(in the rows, 128 means zero)
The rows below fall into families. The same turns and mirrors carry the whole set onto itself and the rows of a family onto each other. For each named row, which other rows are in its family? Write them in the order they are listed.
These 32 rows form 4 families of 8 rows each.
tukez: [136 121 109 151 102 111 112 131 135 113  87 133 143 158 152 152 111 100
 179]
gem: [142 111 134 147 117 100 135 100 122  99  88  97 108 106 147 125  98 132
 150]
Loza: [123 144 144 150 137 145 114 118 121 137 123  62 135 171 162 141 123 139
 129]
vukan: [101 165 125 129 131 151 142 123 108 124 122 118 153 145 163 138 157 110
 174]
bina: [153 151 144 112 122 113 144 125 136 114 142 110 111 159 135 143 156 138
 118]
zus: [113 158 174 139 104 129 136 128  86  84 114 110 133 126 161 134 116 113
 129]
zumi: [135 142 160 150 125 132 103 143 167 132 119 104 140 117 163  82 112 111
 138]
lonu: [135 154 134 147 141 119 138 125 149 144 116  90 128 176 153 139 122 123
 106]
dege: [115 108 142 159 127  99 140 134 133 100 110  89 123 104 145 134 113 133
 185]
movo: [140 110 138 141 125  95 127  88 122 111 104  99 117  99 133 121 119 123
 175]
donu: [105 116 173 139 123 114  96  96 152 131 132 137 146 140 131 127 114 136
 179]
noki: [130 126 171 153 116 100 102  83 153 117 149 133 136 129 136 117 136 109
 150]
Boro: [151 113 137 145 128 111 115 117 163 135 133 122 148 120 166  91 119  89
 138]
lisen: [153 136 115 129  97 102 110 115 149 103  97 134 155 158 137 142  98 116
 173]
meza: [149 122 116 138 103  99 108 120 147 113 111 114 168 148 129 128  93  97
 179]
Fipot: [131 179 118 128 145 149 151 113 103 143 116 116 136 151 146 125 117 113
 160]
kon: [135 120 141 126 125 141 102 135 156 124 118 112 159 118 184  85 109 121
 159]
mepi: [ 98 126 178 134 104 133  95  92 148 111 135 130 137 130 140 111 126 139
 170]
Guzo: [128 143 133 151 135 150 108 139 143 149  95  74 137 166 159 144 123 145
 133]
Bevek: [138 143 126 154 125 150 121 124 164 126 105  65 122 158 163 123 129 135
 123]
Fasoz: [136 138 136 105 100 141 121 112 162 108 119 109 121 156 130 138 170 141
 132]
mubut: [137 127 128  86 116 147 134 133 119 125 139 110 127 162 138 136 161 140
 140]
zore: [122 123 131 136 117  98 122 146 153 105 103 121 169 139 140 150 120 120
 196]
Ked: [137 130 147 101 104 146 120 145 129 115 127 105 109 149 123 141 162 152
 142]
Refog: [111 146 178 128 112 124 102 107 166 128 122 143 130 124 126 110 145 128
 158]
fug: [138 105 139 154 102 100 120 122 108  87  95 103 106 113 155 143 128 119
 163]
Rogo: [151 102 153 128 132 119 108 143 145 126 133 106 148 110 167  89 104 125
 163]
fadon: [124 164 162 113 105 123 134 128  90 105 123  85 151 140 128 133 123 110
 118]
meden: [120 168 129 132 126 148 146 132 110 118 105 152 146 152 172 132 112 102
 161]
Fopo: [127 151 159 139  98 133 122 127  84 111 113  92 139 129 139 120 115  95
 113]
Zer: [ 95 147 147 140 109 143 138 143  96  95 135  79 150 136 153 127 136 105
 141]
Pep: [139 178 126 132 124 152 132 109 101 141 111 145 134 145 148 128 133 100
 162]

Which other rows belong to the same family as lisen? gem, kon, mepi, Guzo, Ked, Fopo, Pep
Which other rows belong to the same family as bina? vukan, lonu, dege, noki, Boro, zore, Zer
Which other rows belong to the same family as movo? Loza, donu, meza, Fipot, mubut, Rogo, fadon

